In the rows, 128 means zero.
One turn moves each row of this set onto another row. After a few examples, where does it send each row asked below?
Dinen: [104 162 131 121  98 133 120 128 106 100 148 136 103  83 128 140 141]
Kagi: [127 125  82 149 109 132 127 129 137 117 138 133 146 129 152 111 143]
nakes: [148 150 104 117 104 137 116 177 154  73 139 160 137 121 135 127 136]
bag: [ 95 153 150 115 107 115 136 128 126  93 152 135 100 104 127 127 134]
tema: [147 154  94 110 100 142 124 170 165  83 133 142 136 116 135 123 138]
Zeraz: [114 141  86 143 117 139 112 141 155 115 156 103 135 134 145 138 132]
mivu: [125 134  84 114  86 128 136 152 130  96 123 147 133 142 136  97 127]
gam: [131 160  94 136 121 145 119 152 173  84 135 119 120 121 134 150 130]
maru: [109 167 122 125  88 129 127 132  96  86 142 148  94 103 126 119 141]
Ret: [100 168 145 133  96 126 127 141 114 103 170 139 106 122 126 116 152]
gal: [113 158 133 113  99 123 102 145 107  74 173 141 104  99 135 126 138]
Zud: [102 161 123 137  96 124 109 129  97  84 167 134  95 117 134 122 140]
sif: [115 162 153 131 106 120 124 144 121  83 171 155 108 110 130 118 152]
zoke: [107 141 151 130 112 109 130 125 118  89 162 150 109 103 138 117 142]
Zotu: [138 129  81 117  96 126 133 148 143  86 127 142 136 134 147  94 132]
Niror: [ 97 161 142 112  90 121 142 137 116 100 152 139 102 116 124 110 141]
pob: [121 112  93 149 116 123 122 127 132 112 138 141 148 126 153 122 134]
Ruge: [118 131  81 127 109 130 128 140 132  99 127 140 139 141 153  86 134]
Dil: [108 150  94 151 112 143 107 150 145 116 160 113 134 146 136 143 134]
vutav: [107 158  96 136 131 149 105 152 163 103 152 109 131 132 144 141 131]
nezo: [109 142 132 113  98 120 112 130  98  97 162 143 116  88 141 123 141]
gudo: [109 134  90 151 130 140 118 128 140 121 139 126 145 127 156 119 141]
zil: [126 165  98 119 125 149 122 161 171  76 122 133 121 117 134 134 129]
feki: [139 148  95 106 109 141 123 168 153  83 127 155 142 119 146  99 138]
kem: [119 153 101 125 119 140 124 153 167  88 126 124 118 118 127 160 118]

bag moves to Niror
zil moves to Ruge
Dinen moves to maru
Now find these:
tema moves to Kagi
nakes moves to pob

One turn moves each row of this set onto another row. After a few examples, where does it send each row asked below?
dit: [120 151 138 123 112 125 110 132 121 146 130 141 161 141 104 112 139]
febo: [122 153 129 112 119  88 135 128 102 145 126 144 133 145 126 122 132]
rim: [127 137 124 138 122 147 117 135 110 109 111 108 113 131 150 139 102]
rolim: [147 119 144 130 118 108  98 119 134 152 126 121 140 126 133  99 141]
mumu: [105 148 128 147 147 142 114 115 113 104 122 130 127 134 135 149 116]
mos: [130 147 136 118 107 139 124 136 127 138 135 147 147 148  95 109 125]
maz: [131  99 110 109 114 140 125 137 118 141 156 133 128 103 124 160 115]
zez: [132 131 140 133 126  77 121 128 127 145 117 150 125 114 133 122 130]
nase: [144 144 140 128 113 114  98 122 102 146 134 113 152 138 120 112 144]
sofez: [104 133 136 126 145 154 134 131 138 112 100 120 120 124 144 133 119]
vuk: [125 128 144 126 115 120 110 127 152 151 122 149 148 127 115 100 137]
gub: [136 100 115  95 116 140 150 143 128 136 155 120 128 126 126 153 127]
zap: [150 119 148 136 134 118  97 106 126 144 134 116 131 111 127 108 143]
tof: [113 141 131 114 122  90 125 133 119 151 118 163 127 124 121 118 125]
Puda: [129 102 111 114 117 134 138 141 105 136 157 139 134 106 125 157 109]
mebun: [140 100 119 101 122 128 156 146 111 133 153 119 133 119 131 148 123]
noneb: [128 107 120 134 126 133 132 127 126 129 158 128 141  97 125 173 133]
Zod: [122 104 118 134 130 127 146 129 120 131 158 139 142  96 127 163 122]
pirid: [133 130 122 132 127 137  96 130 107 112 119 122 106 134 144 139  96]
Bol: [134  98 127 123 136 122 163 132 127 127 154 122 141 111 134 157 135]
bibeg: [126 118 139 129 116 133 107 116 149 151 132 155 130 121 116  98 122]
Vefo: [128 124 135 125 135 146 125 143 132 112  99 106 109 122 151 131 109]
bup: [109 136 142 124 156 142 138 131 142 103 107 126 125 141 133 134 127]
Bepiv: [140 142 137 133 124  76 130 120 109 140 125 131 130 135 137 125 137]
puf: [134 119 136 111 138 138 123 145 137 111 104 117 103 140 142 123 108]
Sofir: [152 150 145 127 126 124 113 128 103 132 137 107 151 137 106 118 145]
Sazu: [103 147 124 139 133 155 127 123 117 108 112 121 125 132 144 143 110]
masip: [135 107 125 120 129 133 158 133 134 125 155 116 145 120 126 164 142]

Bepiv moves to zez
gub moves to masip
mebun moves to Bol
Now find these:
rolim moves to vuk
mumu moves to pirid
bibeg moves to mos
rim moves to Vefo

One turn moves each row of this set onto another row. After a few examples, where does it send each row asked below?
tuf: [100 134 144 133 138 154 124 169 145 143 137 135 151 125 113 126 140 116
 128]
kede: [121 145 152 121 103 118 125 137 121 138 118 112 104 110 118 164 140 140
 135]
bur: [119  96 123 154 134 135 119 139 105 134  95 140 117 111 110 137 132 137
 134]
bif: [138 105 142 124 125 101 117 139 140 112 133 124 158 157 115 128 123 121
 131]
pezap: [118 140 134 132 143 163 110 125 135 146 132 146  94 127 121 128 145 139
 147]
fazib: [126 110 150 140  95 121 121 114 121 134 119 144 118 138 139 159 133 143
 129]
Dok: [121 106 147 126 122 106 123 149 127 132 129 120 154 168 103 114 137 119
 128]
Zerek: [ 99 140 163 123 132 104 124 143 131 116 118 126 126 122 130  93 125 131
 121]
Komaz: [116 124 142 145 118 122 127 153 124 141 148 158 151 126 126 163 137 121
 121]
niv: [127 133 146 137 103 123 122 155 123 131 126 124 132  86 123 148 134 113
 113]
Vofas: [134 110 164 134 118 131 143 100  96 130 136 135 112 123 132 148 130 137
 133]
Rila: [119 137 105 143 159 125 124 123 121 134 146 104 140 151 114 107 141 148
 138]
lotuv: [120 155 107 142 152 121 121 147 138 154 116 127 133 126 133 140 138 122
 113]
ror: [104 132 150 154 121 147 123 145 113 162 116 129 126 108 107 121 154 117
 113]
nati: [122 125 143 133 181 124 125 124 124 137 134 122 159 136 128 105 136 132
 152]
muv: [135 110 150 162 135 128 121 107  95 137 136  93 130 121 121 100 138 125
 129]
novu: [113 141 160 129 122 107 125 153 115 109 113 132 139 139 158 131 136 124
 155]
gere: [103 109 144 139 118 136 115 165 140 133 110 153 115 135 136 138 133 137
 140]
kaza: [128 123 130 115 117 153 131 128 107 144 134  93 119 111 145 121 111 140
 150]
robis: [144  99 133 172 135 118 115 118  96 129 145 125 135 123 147 127 139 127
 143]
dodid: [111 108 139 121 132 155 133 162 147 133 114 122 124 108 127 113 154 127
 145]
rap: [124 141 152 155 139 177 117 117 108 151 136 135 126 124 134 122 140 117
 139]
funed: [138 116 133 115 128  86 136 137  96 126 139 120 151 129 111 129 148 115
 135]
tid: [119 112 155 132 137 122 121 131 125 142 138 119 155 179 119 108 128 128
 138]
bimaf: [133 127 159 117  98 150 124  98 125 127 124 109 110 138 122 124 127 134
 129]
Mezo: [138 136 156 136 113 137 131 102 108 129 151 132 147 132 114 159 129 116
 118]
Fufo: [148 144 146 137 122 153 118 126 119 120 145 131 130 102 150 149 120 113
 140]
Parad: [120 131 139 129 123 122 119  98 127 127 123 138 126 136 122  84 153 126
 118]
bapo: [140 168 126 127 142 129 129 125  96 138 130 114 115 143 122 142 123 108
 118]
laguv: [131 165 117 136 159 143 121 139 122 137 108 114 125 137 115 131 138 107
 123]
bunuz: [141 148 134 111 118 153 115 126 132 125 134 119 101 119 129 149 141 129
 155]
fip: [136 112 149 129 140 119 116 121 138 122 142 124 159 168 129 121 115 129
 140]
Voman: [125 135 116 141 142  94 130 148 103 110 137 105 140 141 112 146 131 141
 139]
sigut: [108 118 142 134 151  97 135 146 104 160 134 122 158 139 124 116 151 131
 141]
dazim: [109 126 152 117 122 164 117 149 144 126 117 118 108 136 121 103 127 128
 141]
busuk: [153 125 135 116 159 114 124 116 116 104 140 119 152 126 116 118 131 116
 147]
Lek: [123 114 146 147 136 126 120 156 114 126 128  81 134 107 122  94 136 117
 137]
rik: [125 122 165 119 129 163 142 114 114 127 113  97 116 123 112 117 143 124
 143]
pek: [133 131 135 135 113 124 119 109 112 120 117 143 138 153 151 123 164 120
 152]
vad: [118  95 137 135 124 122 134 147 128 137 135 158 119 109 148 145 138 141
 136]
faleg: [141 139 108 141 148 119 124 118 114 110 141 102 146 149 120 138 138 142
 149]
lide: [124 148 158 124 134 170 128 120 130 131 141 108 147 132 101 121 133 110
 126]
kosub: [129 108 133 139 117 126 127 112 119 140 106 104 131  96 131 145 118 152
 128]
dati: [130 158 116 135 135 108 128 134 112 157 137 127 125 131 141 150 123 125
 109]
bazuz: [132 103 128 158 136 117 113 166 115 120 136 115 138 110 148 121 138 119
 152]
roku: [100 135 152 142 131 128 118 137 124 158 116 140  97 119 108 143 143 149
 127]
Pip: [119 110 120 131 133 162 123 155  94 138 123 129 105 126 125 113 126 128
 155]
gera: [105 134 114 142 151 101 130 152 110 133 144 109 134 143 106 115 133 149
 126]

Voman moves to gera
Komaz moves to tuf
fazib moves to gere
Now find these:
Pip moves to kaza
robis moves to bazuz
pek moves to novu
bapo moves to dati
nati moves to busuk
ror moves to rap
Vofas moves to vad
pezap moves to bunuz
fip moves to bif

